(in the rows, 128 means zero)
A single turn carries every row of the set below to another of its rows. Some are shown first; where does it send the rows asked next?
Tesuk: [155 127 145 166  89 125 115 131 173 120 158 126 124 147]
Sigab: [129 124 152 135 107 134 135 140 163 127 100 134 158 117]
nel: [161 139 129 151 105 130 109 151 166 122 126 125 127  95]
Redop: [165 141 128 167  93 118 120 132 177 126 143 128 147 138]
Bul: [151 149 138 156 112 137 136 156 162 129 130 122 131  94]
nur: [115 137 141 127  99 129 122 123 152 112 134 153 101 133]
Dode: [170 129 143 166  85 131 136 127 159 122 143 133 133 133]
pubok: [127 140 154 140 133 138 115 142 162 132 110 116 124  98]
kifi: [ 95 123 139 143 100 133 100 134 158 119 140 137 144 141]
Dipeb: [129 155 145 132 132 131 110 123 156 127 128 131  97 106]
Lorav: [153 147 161 150 126 121 104 139 192 146 150 112 139 118]
neb: [130 118 168 134 101 142 123 103 145 134 134 148 158 129]
revek: [115 129 160 150  96 135 128 131 162 119 177 142 116 114]
Kup: [160 128 157 148 113 125  89 141 185 135 142 115 128 113]
Tuz: [127 153 141 148 111 108 109 125 192 134 169 137 156 116]
dabu: [114 147 167 137 101 144 122 101 142 134 151 139 141 144]
pek: [171 137 151 140 104 131 107 124 162 125 149 134 102 104]
lel: [134 143 158 123 118 107 100 107 186 138 133 141 145 140]
zul: [140 148 166 131 142 126 102 116 174 143 126 121 124 110]
suvo: [110 127 150 141 111 146 142 120 138 106 147 136 125 123]
vuli: [118 163 134 140 100 139 135 114 138 128 131 142 158 128]
Lenup: [153 152 155 144 113 133 121 127 162 128 164 133  93 114]
pogu: [112 148 145 137 127 113 105 105 175 120 163 132 139 142]
rof: [134 140 146 141 126 127 137 115 161 126 125 128 180 113]
nug: [126 154 121 131 106 119 112 105 154 127 134 158 158 128]
kika: [142 139 151 151 101 132 149 130 160 130 144 143 163  91]
buke: [101 151 148 145 107 133 109 126 161 135 139 125 165 145]

Dode moves to Redop
kifi moves to neb
Now these:
revek moves to kika
zul moves to Dipeb
dabu moves to vuli
nur moves to Sigab
Bul moves to Lorav
Kup moves to pek
pogu moves to suvo

A single turn carries every row of the set below to another of its rows. Some are shown first; where does it send the rows asked next?
vod: [163 133 106 115 108 139 128 138 128 156 143 135 117  85 119 116 161  64
  87 147 115 132 128 148]
gini: [156 146  99 100 108 128 115 133 145 147 131 141 126  73 135  97 163 125
 101 127 134 124 122 146]
puvom: [167 150 116  83 124 143 158 125 147 153 144 158 106  99 137 100 167  85
 128 125 136 122 148  91]
fazum: [164 138 123  88 134 118 149 128 128 162 148 152 116  93 128 121 151  59
  88 155 121 120 145 135]
Vav: [145 155 119  82 125 123 148 146 125 151 149 154 119  78 125 108 127 130
 100 142 125 100 149 115]
Koza: [172 149 122  86 129 147 164 120 152 153 146 157 104 103 129  98 161  93
 125 125 139 116 148  88]
Fizuz: [154 132 149 101 134 134 163 121 145 119 157 134 135 132 109  94 136  76
 121 124 113 108 134 101]
Zeku: [192 133 128  69 104 141 150 108 156 130 145 150 124  74 102  97 160  99
 113 136 123 137 117 123]
lik: [166 134 144 105 131 126 153 101 160 111 160 135 146 114 121  98 150  84
 121 108 117 102 128 131]
bom: [175 135 134  89 114 135 132 139 160 158 129 160 101 113 114 100 165  77
 101 131  93 101 110 112]
kov: [147 152 115  75 116 119 148 148 119 148 148 158 119  72 126 110 130 120
 104 144 119 107 147 115]
gar: [159 145 109  92 107 134 150 122 122 140 163 137 122  64 116 123 148  73
  87 150 136 124 131 139]
nado: [148 115 129 129 114 122 148 125 132 101 139 133 127  92 126 124 141 129
 113 124 138 102 143 141]
lor: [130 120 129 133 122 123 148 154 126 116 135 136 117 112 125 113 132 114
 109 132 137  96 144 120]
lakel: [192 137 128  73 102 144 149 104 165 125 143 149 123  74 101  98 159 101
 114 131 120 123 118 123]
nifim: [161 131 113 103 126 138 152 126 110 164 156 139 108  93 126 136 158  76
  95 147 128 132 148 126]
betev: [156 145  99 102 106 135 112 124 150 141 130 134 129  74 134 103 159 132
 104 127 130 116 125 144]
sud: [158 116 112  90 104 133 124 138 128 162 129 132 106 105 120 136 154 126
 101 149 109 133 131 106]
Zuten: [150 142 162  97 131 136 152 106 144 127 156 134 127 127 125 111 134 107
 113 107 117  94 111 110]
Fanu: [156 115 138 128 121 121 146 131 137 112 108 148 121 113 109 111 137 121
 115 113 115  96 134 138]
tiru: [143 129 130 119 101 127 149 127 143  97 113 136 123 103 106 109 126 118
 114 121 136  93 133 117]
tipu: [148 149 147 109 111 149 143 114 153 111 144 122 138 118 121  94 130  98
 123 108 117 102 119 109]
finag: [142 122 138 116 123 116 153 117 135 116 120 145 109 118 118 125 137 127
 107 116 142  86 127 116]
Raral: [174 121 116  91 113 136 137 121 133 145 134 133 124  90 109 120 153  61
  96 164 114 144 135 135]
gumo: [155 120 143 101 125 135 142 103 151 115 146 125 130 133 116 107 158  77
 122 116 108 105 104 113]
Fof: [178 137 135  83 107 125 132 140 162 162 136 160 103 110 116 103 162  74
  96 134  97 107 113 114]
mosit: [154 117 115  91 111 139 124 138 124 157 123 134 107 106 116 131 149 130
 104 149  99 125 126 108]
Fabos: [160 145 103  92 120 133 141 107 139 144 144 133 124  81 132 117 161  60
  97 150 148 131 139 132]
paf: [135 107 134 122 109 120 134 137 126 106 129 132 114 104 118 127 141 116
 102 134 120  91 112 135]
Leze: [164 129 157 112 128 148 145 113 143 122 140 132 134 127 118 101 138 108
 125 104  94 114 121 125]

vod moves to fazum
lor moves to lik
Now these:
finag moves to tipu
kov moves to Zeku
mosit moves to Koza

A single turn carries every row of the set below to another of its rows. Some are shown first; where does it send the rows asked next?
pilo: [117 133  95 149 153 128 109 106 118 140 116 112 104 117 142 135 143 110
 102]
mife: [121 126 103 145 118 120 137 124 133 131 165 144 131 134 147 108 116 112
 117]
lerim: [125 154 105 147 152 130 117 114  99 145 109 114 111 107 147 134 128 115
 105]
tas: [107 135 149  99 131 127 126 132 119 130 124 148 125 111 112 134 133 160
 130]
fuzif: [ 99 113 127 102 132 123 134 126 135 126 132 154 125 127 127 122 160 154
 120]
tida: [127 145 108 132 144 131 115 110  91 147  97 116  98 119 147 134 127 121
 110]
rar: [122 130  92 139 152 127 106 103 114 139 111 110  97 120 141 132 138 112
 109]
Varul: [127 150  99 139 150 128 116 110  96 144 107 113 104 114 148 127 126 116
 109]
Nuka: [123 132 114 139 149 131 106 113 110 142 100 116 100 103 141 149 139 115
 112]
boz: [ 94 119 129 115 137 123 138 130 133 126 126 160 116 128 115 112 161 149
 121]
Gonul: [129 137 100 139 154 131 104  99 111 144 111 111 101 124 140 132 123 112
 110]
rokog: [122 103 123 122 130 133 123 109 142 135 147 157 123 157 141 117 118 124
 121]
putug: [122 109 131 122 116 129 121 104 153 140 148 149 133 148 132 122 123 126
 122]
fuviz: [124 149 137 148 105 126 131 122 131 141 147 144 129 123 113 113  99 117
 129]
fegu: [112 126 114 150 111 116 140 118 133 127 167 125 122 142 149 105 124 124
 121]
laba: [119 147  98 145 147 135 118 104 101 146 111 115 106 137 145 130 132 119
  94]
zirur: [104 129 142 101 135 131 120 136 108 122 124 148 108 120 106 140 125 158
 131]
lut: [120 137 101 132 140 127 117 114  94 141  97 115  95 115 149 133 142 122
 109]
ruz: [105 155 129 136  98 127 142 129 108 136 136 143 118 146 105 110 117 141
 116]
kovu: [124 146 118 135 143 136 114 110  93 148  95 120 102 124 143 142 129 124
 104]
zavit: [103 151 135 130 108 125 138 125  99 127 145 121 110 151 120 118 112 156
 122]
nodem: [119 104 128 117 156 124 117 123 149 124 145 156 125 110 133 126 130 126
 133]
fulol: [105 139 152 112 131 129 127 132 119 131 119 155 114 116  98 126 130 152
 133]
Sesam: [102 158 127 118 121 117 141 142 109 124 141 135 131 102 113 121 133 156
 122]
Zoz: [124 154 130 137 104 124 128 121 126 138 158 131 138 123 118 120  96 127
 124]
denan: [ 97 110 133 110 144 122 137 125 127 120 136 143 111 137 140 116 156 158
 125]
fav: [124 130 105 132 145 127 107 111 105 140  99 114  94 108 143 140 139 117
 116]
sede: [ 94 110 115 107 147 123 131 133 127 116 136 152 114 125 125 123 156 150
 120]
sego: [117 107 131 117 136 119 123 120 157 130 146 151 134 107 134 124 143 129
 130]
zanib: [121 124 102 132 146 130 105 103 109 141 101 113  92 124 140 138 139 117
 111]
Tezu: [114 129 113 150 112 119 141 120 144 136 155 148 131 135 130  98 129 114
 118]
Mepen: [116 106 138 128 148 117 125 121 149 124 151 141 123 107 150 119 138 130
 139]
Gib: [103 152 122 125 123 117 135 151 100 117 142 134 117  97 112 129 123 146
 127]
rul: [114 139 102 140 143 129 120 117  98 140 101 117 100 115 148 138 151 123
 101]
semum: [119 110 137 129 123 132 126 107 152 141 136 162 124 150 125 111 127 122
 125]
sazav: [122 105 143 130 122 129 122 104 143 135 148 140 117 154 146 120 117 129
 131]
puda: [100 158 128 134 120 117 142 144 112 126 137 141 122 101 103 114 132 144
 125]
guluf: [107 159 127 122 101 127 140 127 104 135 142 133 129 141 111 119 113 152
 113]
tir: [117 124 107 137 144 136 106 102 111 143 101 117  96 134 138 143 143 119
 102]
Muk: [107 132 158 108 145 127 123 129 115 123 129 137 110 117 121 132 125 162
 139]
puba: [116 131 108 140 106 119 136 114 142 135 165 136 139 138 134 109 123 121
 114]
lisu: [114 114 136 127 145 121 125 124 155 131 137 161 127 106 123 115 142 125
 134]
luzu: [123 147 140 147 112 121 127 122 121 131 159 119 122 121 128 122  93 128
 136]
dusas: [ 96 153 130 129 134 114 141 142 106 115 148 121 116 105 123 118 132 157
 129]
silus: [128 140 110 145 154 136 102  99 113 147 110 114 106 125 138 140 120 112
 105]
Lono: [106 150 117 130  97 126 142 136  93 128 143 134 115 144 119 121 111 144
 115]
noro: [130 144 130 140 105 127 127 125 115 136 152 139 127 128 128 125  85 119
 128]
kolu: [125 144  95 138 150 131 113 101 101 145 110 112 102 132 144 125 126 116
 104]

kolu moves to Gonul
tir moves to Nuka
ruz moves to fuviz
Now these:
zavit moves to luzu
tas moves to Sesam
nodem moves to sede

A single turn carries every row of the set below to another of its rows. Some are shown first; where does it send the rows asked next?
Koro: [140 123 102 135 150 135 135 101 134 127 121 128 151 152 123 115 127 123
 115]
danu: [114 112 157 142 109 133 108 144 137 137 121 161 133 112 133 133 141 125
 127]
Sumu: [107  97 145 130 107 151 122 150 126 138 125 136 143 109 154 133 139 129
 127]
nevep: [122 136 129 133 102 132 128 116 106 122 129 129 112 125 166 130 149 137
 110]
mupuv: [152 131 121 105 125 133 126 132 114 118 123 110 115 107 125 145 101  96
 136]
Zubuf: [134 146 148 136 120 133 131 142  88 137 131 137 106 117 144 137 141 120
 136]
vosu: [134 138 118 119 117 115 132 135  96 128 133 134 107 112 141 154 142 141
 135]
pakug: [122 132 166 118 136 126 119 156 146 135 136 113 138 121 129 127 117 105
 149]
ges: [124 132 140 107 122 120 116 125 163 113 134  95 137 128 140 124 111 110
 127]
sifop: [132 117 106 137 150 137 133 105 141 130 121 129 157 153 126 111 129 126
 115]
Beral: [147 154 147 116 135 123 127 142 112 128 134 114 110 118 124 136 113  99
 146]
dere: [138 122 100 140 146 137 136 101 125 129 120 135 147 152 129 115 134 129
 112]
Nofi: [114 117 141 105 129 112 117 151 156 130 140 114 145 116 131 141 124 133
 148]
Gedap: [137 122 123 128 108 147 132 132  86 130 121 137 110 104 148 144 134 123
 124]
Vovis: [108 125 167 136 121 137 123 156 122 145 135 135 133 120 149 127 144 126
 139]
mez: [144 121 107 135 157 140 137 106 133 134 113 125 151 147 126 112 128 127
 109]
poziv: [105 113 138 124 114 122 123 150 125 138 137 137 133 114 151 144 151 152
 138]
fuf: [138 116 109 140 153 143 136 108 131 137 114 131 154 147 131 110 136 134
 108]
nutop: [142 141 121  99 132 106 125 137 127 121 136 111 117 113 121 151 114 122
 147]
duki: [100 116 149 127 106 133 118 133 150 127 134 119 144 127 164 120 141 135
 117]
petol: [143 120 106 138 154 141 137 106 126 135 114 130 149 146 129 112 133 131
 107]
faf: [139 117 111 136 155 141 135 109 137 135 115 128 156 147 127 110 130 129
 110]
zufi: [128 119 155 123 124 123 105 144 161 128 122 139 138 113 112 133 113 104
 137]
Vena: [152 141 136 121 123 119 113 130 127 121 119 140 110 110 106 144 110  97
 133]
tuzu: [130 116 105 141 145 139 135 105 132 133 121 135 155 152 131 111 137 131
 112]
Dem: [139 134 138 141 109 129 117 130 103 130 117 163 106 108 128 143 138 119
 124]
Feva: [123 106 143 108 125 139 117 149 153 128 126 110 148 110 130 132 105 104
 140]
bot: [146 152 119 112 117 120 127 110 118 109 131 104 106 124 142 134 116 112
 119]

Beral moves to pakug
mupuv moves to Feva
Now these:
Vena moves to zufi
sifop moves to tuzu
ges moves to duki
mez moves to faf
poziv moves to vosu

A single turn carries every row of the set below to another of its rows. Some are shown first; where does it send the rows asked next?
Tedap: [115 126 153 134 163 109 112 129 119 127 149 125  97 138 127 116 134 119
 128 153 130 113 150 136 126 136 133]
tiza: [119 146 144 148 157 109 123 125 122 104 130 142 111 139 148 136 149 120
 114 145 141 101 132 130 118 125 151]
lepop: [101 134 144 139 172 133 121 125 133 126 125 136 127 113 156 123 139 156
  92 159 145 120 139 154 127 119 125]
gutal: [125 119 158 115 155 134 116 135 104 115 152 123  99 132 124 119 140 125
 129 133 127 106 152 132 115 144 122]
lat: [123 110 149 125 118 120 152 113 148 131 119  99 134 116 153 146 125 150
 160 139 119 132 109 102 115 102 101]
Kamo: [127 134 163 123 147 152 121 161 113 118 156 135  99 119 135 128 119 152
 125 121 147 121 142 133 108 138 120]
kana: [110 149 168 135 152 142 113 142 135 142 156 122  94 121 150 123 103 149
 125 139 144 136 141 137 113 129 127]
Vufol: [107 133 149 124 163 156 119 124 131 127 131 127 126 103 161 123 136 162
  92 145 142 127 137 155 120 125 114]
Lefu: [109 104 119 131 117 133 173 131 123 115 125 132 149 121 158 134 114 150
 124 141 143 114 120  97 119 102  99]
Fuper: [109 127 147 135 174 121 114 126 127 117 112 138 126 109 143 128 155 150
 107 154 136 109 141 153 127 123 131]
mig: [141 143 152 116 135 154 114 133 125 105 148 120 104 108 153 134 138 130
 123 110 133 131 126 138 112 141 125]
reler: [106 134 161 121 154 147 117 118 121 139 163 111  98 137 148 112 117 132
 114 146 132 122 148 135 112 135 120]
lof: [126 132 156 119 131 140 100 143 125 129 124 132 111 128 132 123 154 128
 134 115 124 111 140 144 111 141 132]
zomok: [115 105 129 136 108 123 171 131 115 117 125 130 147 124 152 136 122 154
 127 132 138 105 102 102 119 106 101]
noba: [123  95 135 125 118 137 172 131 127 113 132 129 150 130 162 132 111 152
 125 142 141 112 122 100 104 102  99]
daz: [105 130 149 136 160 128 128 130 113 130 162 132 104 151 140 113 123 128
 105 158 144 110 151 131 119 132 126]
pupi: [108 113 138 123 119 129 147 104 142 132 108 103 137 104 161 135 116 143
 155 137 117 124 117 102 119 101 106]
Fuv: [115 106 147 129 123 119 164 114 132 121 115 115 143 133 151 148 136 152
 149 144 125 105 114  93 108  98 107]
vipe: [124 134 146 122 124 159 113 156 127 133 148 137 114 129 145 116 134 138
 110 116 142 130 138 147 112 142 117]
rarem: [109 111 142 128 110 127 160 110 119 125 112 113 143 121 156 139 127 152
 141 130 123  99 103 101 112 103 107]
vezo: [139  88 126 135 119 106 162 147 137 110 131 134 145 117 147 131 113 141
 140 144 142 131 120 109 124 108 102]
sinu: [122 105 121 146 109 107 164 139 130 122 131 130 142 114 150 133 113 149
 132 137 142 128  99 111 135 108 100]
fub: [115 137 157 150 163 108 118 157 122 123 143 146  99 133 129 128 124 139
 127 147 149 113 145 133 122 128 140]
Pigan: [144 136 145 131 147 118 113 139 122  95 133 134 105 116 137 138 153 119
 131 122 133 116 129 137 122 139 140]
Bina: [123 125 148 118 160 150 111 133 131 118 128 125 122  90 149 125 144 158
 108 133 135 132 136 159 125 133 112]
delez: [ 97 148 169 139 161 138 125 136 118 133 145 135 103 143 148 127 118 150
 115 147 146 102 146 126 102 121 138]
rin: [125  99 113 137 116 113 161 143 136 115 125 130 141 104 148 132 112 141
 140 139 141 136 117 106 136 108  99]
Kuz: [123 101 134 143 127  98 151 123 157 131 125 117 139 118 159 128 103 137
 145 157 134 141 117 111 127  99 110]
vuki: [119 133 143 144 141 111 107 151 131 131 127 148 113 141 130 120 149 123
 123 137 138 115 142 146 126 135 140]
diz: [120 104 137 130 116 133 174 131 130 118 135 122 145 132 155 144 122 159
 131 141 141 119 112  95 111 101  94]
rodok: [120 155 147 130 138 159 125 126 133 121 160 123 108 124 172 128 118 137
  98 130 148 137 125 137 111 130 125]
kiv: [110 117 144 134 112 111 147 104 138 137 111 103 135 111 157 136 120 146
 153 135 117 119  99 108 122 103 110]
Subi: [118 111 130 146 112  98 150 123 144 135 121 114 135 107 152 133 112 142
 148 141 129 136  98 115 136 106 106]
pesu: [125 119 145 123 166 133 113 138 122 106 118 137 125  97 137 129 156 152
 112 137 136 116 140 155 128 132 120]
biz: [126 102 151 121 121 120 143 109 150 130 115 100 137 110 161 132 113 140
 159 140 116 130 118 108 111 103 108]
butuf: [123 137 173 127 157 126 106 144 118 121 134 126  94 118 127 132 133 140
 148 128 130 108 144 132 110 134 137]
Riput: [133  98 128 138 117 106 166 144 138 114 132 126 141 121 142 143 125 150
 145 144 141 133 110 102 127 106  97]
Zili: [105 159 148 149 153 129 126 114 136 125 145 130 110 141 171 129 126 129
  98 152 147 120 129 133 116 120 144]
farer: [103 148 153 135 133 148 108 132 144 156 142 127 111 139 158 113 125 136
 109 136 138 133 138 148 114 130 129]
vifub: [117  98 149 123 126 121 158 110 129 117 109 117 146 130 157 137 126 143
 147 144 121  98 123  97 100  98 115]
beza: [127 123 151 118 148 142 117 140 118 126 169 119  97 125 134 113 121 129
 120 135 136 133 147 140 122 145 112]
zad: [109 105 133 123 122 129 161 113 121 115 104 120 146 117 153 140 129 145
 145 135 124  99 121  93 112 100 109]
mar: [112 111 124 142 124 101 149 118 150 132 113 116 137 107 155 133 110 136
 150 150 129 137 117 108 137 100 110]
Gunuf: [119 109 136 145 123 101 158 123 156 133 128 113 136 123 154 141 116 148
 148 156 134 142 109 105 128  99 104]
Topeg: [ 98 142 149 142 141 135 119 135 126 140 131 146 119 157 149 118 142 134
 103 143 142 102 143 138 109 126 139]

delez moves to fub
Subi moves to rarem
Now these:
tiza moves to Pigan
Fuv moves to Riput
farer moves to Topeg
Bina moves to Vufol
biz moves to noba
mar moves to zad
Tedap moves to gutal

